In the rows, zero is written as 128.
Families of rows that turns and mirrors carry onto each other, the same ones carrying the whole set onto itself: the rest of each named row's family, in list order:
7 families of 4 rows:
J793: [178 154 129 131 136 130 105  86 155 143  92 157 148 138 122]
J397: [148 125 161 151 133 131 112 106 128 176  95 152 130 122 105]
J853: [154 113 135 122 134 110 143  79 113 142 133 147 142 121 175]
J795: [124 131 140 126 145 145 124  89 151 134 126 125 128 182 122]
J556: [125 116 131 137 175 114 118 128 112 139 145 148 125  87 126]
J863: [136 136 158 134 148  83 107 113 117 166 114 152 144 134 147]
J724: [132 139 116 150 149 136 146 106 135  73 132 125 132 139 168]
J981: [172 141 136 145  88 136 148 121 170 128  97 153 158 133 119]
J137: [111 167 143 110 107 119 163 109 145  98 101 145 145 155 135]
J478: [136 134 142 143 114 118 109 148 115 100 148 155 119  85 123]
J434: [124 128 128 112 170 109 124 108 155 140 172 141 127 129 122]
J756: [122 152 121 141 147 114 170 160 136 127 135 123 141 150 144]
J772: [150 133 120 129 132 126 164 123 132 104 130 201 125 102 103]
J973: [131 150 129 143  89 153 110 117 139 136  87 126 127 136 108]
J366: [122 139 130  97 108 117 137 127 119  64 130 162 143 128 140]
J966: [112 139 110 136 167 128 133 148 113  93 112 146 136 176 137]
J680: [134 100  95 126 133 113 134 139 128  85 104 139 142 133  85]
J47: [154 111 133 127  83 150 120 133 105 121 109 137 137 146 125]
J279: [162 139 104 114 161 101 120  84 126 138 116 153 137  89 134]
J129: [137 136 163 105  85 102 121  97 127 103 110 153 152 126 147]
J201: [122 144 163 148 142 109 153 101 107 161 113 160 108 144 133]
J354: [114 158 150  96 122  90 165 105 133 126 130 172 139 113 136]
J845: [121 134 105 108 129 124 130 144 113 132 147 163 119  84 102]
J359: [135 115 129 148 134 162 117 124 122 128  93 105 139 163 130]
J81: [125 129 104 136 163 149 143 170 138 109 127 144 136 130  99]
J97: [146 107 139 144 121  88 108  98 131 126  91 143 135 109  92]
J78: [155 148  87 131 144 145 126  96 136  97  88 124 136 147 134]
J377: [158 152  88 108 173 134 131 124 139 102 130 174 134 125 114]

The rest of the family of J478: J756, J47, J201
The rest of the family of J137: J366, J129, J354
The rest of the family of J279: J793, J78, J377
The rest of the family of J680: J795, J434, J97

Families of rows that turns and mirrors carry onto each other, the same ones carrying the whole set onto itself: the rest of each named row's family, in list order:
7 families of 3 rows:
J570: [ 95 116 104 171 156 103 144 113]
J663: [162 139  85 137  93 122 141 125]
J130: [ 97 125  58 161  91 109 146 148]
J498: [ 93 102  62 170  93 107 141 134]
J895: [ 98  84  85 155 113 146 136 150]
J259: [127 118 116 173 168 123 169 136]
J910: [152 115 103 182 157 118 149 145]
J579: [118 133 102 145 105 138 146 183]
J147: [107 127 115 135 154 104 179 131]
J480: [ 95 103  68 159 107 133 183 141]
J316: [162  96  74 152 138  97 130 127]
J746: [152 129  83 140 102 102 147  97]
J190: [122 127  88 169 111 155 163 171]
J449: [104 115  88 141  91 149 158 163]
J42: [143 146 108 173 155 113 162 130]
J841: [154  94  84 119 117 111 158 115]
J282: [ 89 122 121 143 143 102 139 156]
J938: [108 124 113 141 155 108 146 171]
J684: [145 146  74 160  94 102 141 117]
J211: [150  82  91 143 138  99 126 128]
J151: [123 114 100 117 108 105 122 107]

The rest of the family of J579: J910, J684
The rest of the family of J151: J570, J895
The rest of the family of J259: J746, J449
The rest of the family of J663: J190, J42

Families of rows that turns and mirrors carry onto each other, the same ones carrying the whole set onto itself: the rest of each named row's family, in list order:
5 families of 8 rows:
J578: [115 132 102 140 142 113 130 111 112 140 106  89 157 123  76 160 131 136
 161 102 125  83  94 124  85 113 132 119 133  98 119  99 130 118 137 167
 127 119 142 155 107 125 131]
J165: [131 138 102 130 132 121 139 110 118 131 118  93 139 121  80 142 138 128
 136  95 114  71  87 119  76 119 158 128 134 105 112 103 116 135 129 157
 134 117 163 171 115 150 119]
J82: [ 95 117 112 131 140 110 133 103  99 125  95  95 146 103  78 148 135 133
 156 115 119  84  95 121  87 125 145 118 140 115 124  92 124 124 136 159
 121 130 158 157 115 136 116]
J725: [137 139  86  99 113 129 137 141 116  88 128 118 169 118 126 149 150  91
 164 129 171 116 134 168 125 149 150 136 120 124 123 129 128 112 109 157
 150 134  95 131 140 134  93]
J987: [160 159 128 130  93 114 128 120 113 107 187 161 160 136 152 139 150 128
 113 120 137 120 163 134 186 133 111 157 109 145 103 155 136 137 160 124
 132 128 105 108 161 143 164]
J90: [124 143 148 164 150 120 124  73 104 150 162 124 136 125 113 152 143 169
 106 101 103  87 119 102 140 131 142 127 130 138 102 124 122 136 169 133
  94 113 167 145 152 157 182]
J614: [131 146 126  99 137 124 118 134 118 115 131 150 168  63 114 136 119 117
 111 139 163  64 142 103 112 142  95 129 156 120 111 120 119 135 141 121
 166 119 121 131 127 145 168]
J143: [150 155 134 136 109  99 119 126  92 112 172 162 148 116 158 128 152 132
 121 130 155 125 190 136 185 139 119 146 114 152 117 152 146 109 147 127
 133 132 103 114 155 145 152]
J373: [132 136 121 132 106 113  99  76 104 119 123 152 139 102 113  95 136 117
 127  74 154 109 159 112 116 130 156 137 129 139 136 110  92 111 160 122
 132  84 135 128 156 154  94]
J406: [122 147 115  93 155 135 139 123 103 124 139 156 158  81 107 143 121 107
 121 119 166  69 141  99 110 132  95 136 153 128 109 114 123 139 146 119
 169 121 123 122 134 173 176]
J39: [134 158 127 107 142 125 150 107 101 122 146 152 154  81 105 120 106 119
 104 119 168  76 142  94 111 128 107 126 157 123 120 117 115 131 163 125
 177 129 119 120 130 171 170]
J125: [141 128 106 163  97 103 108 121 107 123 150 103 148 153 133 153 183 138
 154 110  94 128 133 164 147 128 166 143 101 133 106 128 141 112 116 158
  84 126 133 153 149 118 110]
J275: [129 133 118 163 111  91 123  93  99 128 158 107 141 170 136 157 165 136
 166  95  95 134 127 159 149 114 173 139  97 134 111 118 127 120 136 162
  97 138 135 126 151 142 110]
J327: [143 156 122 145 140  94 145 142 105 115 164 101 164 111 123 173 156 132
 149 156 115  99 116 121 154 125 122 151 122 123  73 131 171 140 132 160
 158 185 130 137 119 134 169]
J195: [139 137  81  92 105 107 143 150 124 103 132 105 179 112 131 140 147  96
 155 123 157 117 154 166 114 135 148 129 118 122 124 132 129 111 118 161
 176 129  98 131 121 141 110]
J702: [163 162 132 129 110 104 108 122 119 120 192 165 165 133 168 146 143 117
 120 124 141 110 175 139 175 134 128 154 113 141 101 143 121 132 136 121
 142 128  99 102 164 153 165]
J86: [124 151 128 111 158 131 130 123 105 112 143 145 153  74 115 145 109 122
 114 129 168  94 141 101 109 139  98 141 156 129 129 119 117 125 148 111
 182 129 126 134 119 159 175]
J840: [127 131 114 125  84 121 114  70 118 119 137 154 152 103 136 112 133 125
 130  80 147 111 156 133 122 140 162 116 124 151 141 109 106  91 154 111
 111  82 131 119 136 148 104]
J849: [135 137 129 166  95  80 102 104 117 121 147 102 154 154 138 151 162 144
 157 111  92 127 129 165 154 123 175 137 101 129 116 122 126 119 129 162
  96 138 134 135 142 116 101]
J228: [125 146 160 170 144 109 102  78  91 141 153 155 131 123 115 148 135 156
 117 108 109  80 118  93 148 121 122 142 134 134 100 110 121 143 159 121
  89 125 163 133 151 152 170]
J331: [108 126 114 122 135 106 127 103 110 151 101  95 141 106  90 139 129 125
 146  97 122  95  96 122  72 130 133 119 141 112 109 101 124 114 122 165
 120 138 152 163 105 130 132]
J834: [133 148 126 144 143  95 134 157 109 117 158 106 151 121 115 169 175 128
 132 154 112  79 115 133 131 125 118 153 125 117  76 124 157 144 128 176
 152 182 129 134 143 142 170]
J246: [125 130 117 116 109 121 107  70 106 127 128 154 163 117 133 121 109 120
 144  81 147 117 154 127 129 129 151 121 132 140 146 114  92 110 148 104
 111  72 126 121 131 145 108]
J320: [144 147 138 121 113 108 113 120 103 103 182 169 151 110 172 133 148 117
 117 131 137 120 174 140 178 139 137 153 118 156 105 142 117 135 140 116
 137 139 109 103 170 159 145]
J641: [153 142  86 110  88 108 140 156 109  95 130 129 162 106 120 124 143  92
 150 130 159 118 153 154 118 124 132 143 126 120 128 123 135 111 105 151
 168 141  87 128 125 129 101]
J554: [116 127 103 143 145 115 130 111 100 138 109  94 139  96  84 134 142 128
 144 110 125  82 107 124  71 119 162 115 144 110 123  88 118 108 116 159
 131 124 144 170 118 143 114]
J426: [152 157 128 138 115 109 121 129 106  95 187 161 164 129 155 146 154 130
 125 131 142 102 174 139 188 128 136 153 109 145 118 141 127 140 154 116
 146 119 107 101 170 157 143]
J774: [122 149 144 144 130 101 122  79  99 156 176 134 128 128 111 135 130 170
 113  99  97  82 120  78 149 131 116 143 114 141 111 126 135 127 160 135
 107 117 161 132 152 163 170]
J71: [139 132 120 117 102 114  98  82 121 116 135 144 153 107 130 124 121 113
 127  85 158 113 157 132 120 136 154 122 152 143 141 109  90 111 159 123
 104  71 143 113 135 144 103]
J235: [118 126 120 115 107 120  96  88 112 129 124 155 147 121 123 118 127 121
 129  76 145 100 153 139 105 128 148 121 131 133 151 109  74 114 144 121
 108  72 125 120 156 152 111]
J14: [149 156 119 134 134 102 158 161 109 122 167 105 148 135 121 176 155 141
 127 151 115  87 117 139 147 131 120 138 118 114  92 142 171 131 118 162
 134 166 132 157 112 139 176]
J618: [155 145  94 123 110 120 134 159 111  88 114 122 161 108 124 138 160  88
 142 126 171 118 157 175 112 133 161 126 135 112 117 125 126 117 116 149
 156 134 104 153 119 132 102]
J413: [156 156 123  98 145 133 127 130 111 122 126 144 150  88 112 123 100 113
 104 121 147  74 151  93 118 132  90 147 166 109 123 119 129 124 157 129
 167 142 120 148 129 160 169]
J72: [124 153 122 142 145  98 144 147  95 130 151 112 153 128 117 162 162 141
 142 149 107  82 113 126 141 120 117 149  99 114  83 131 163 140 117 157
 162 186 112 150 140 146 173]
J136: [122 144 154 162 137  88 108  90 103 158 160 140 141 116 121 144 130 166
 115 101  87  82 137  94 133 105 117 140 133 134 100 109 118 140 165 121
 113 122 160 130 136 154 186]
J722: [151 155 115 144 154 103 147 159  92 124 157 101 150 126  97 162 156 133
 128 151 113  93 113 125 134 117 114 151 127 103  86 133 147 157 122 171
 152 168 121 152 143 138 175]
J174: [140 134 112 147  92  83 115 105 108 131 144 111 153 160 128 142 174 131
 162 100  96 100 131 157 155 119 173 133  95 125  96 122 134 128 129 168
  85 128 132 132 155 130 103]
J963: [124 137 113 169  97  87 130 103 104 122 163 111 136 147 125 146 187 147
 153 108 122 121 126 158 146 128 184 127  83 144 107 136 132 120 120 155
 100 110 143 138 145 138 104]
J956: [149 147  93  91 111 115 135 147 111 110 132 127 170 106 127 137 146  84
 168 129 156 119 138 166 104 131 146 138 122 136 130 124 128 122 119 154
 161 149  91 132 132 132  91]
J647: [108 131 148 168 139 102 106  76 104 134 155 129 144 126 122 157 140 165
 110 106 103  75 131  97 155 126 125 134 129 123  96 114 118 137 155 127
 103 105 165 129 144 154 187]

The rest of the family of J956: J82, J406, J702, J849, J834, J246, J647
The rest of the family of J228: J195, J86, J331, J426, J71, J72, J174
The rest of the family of J641: J987, J90, J39, J125, J840, J554, J722
The rest of the family of J578: J725, J614, J275, J327, J320, J235, J136

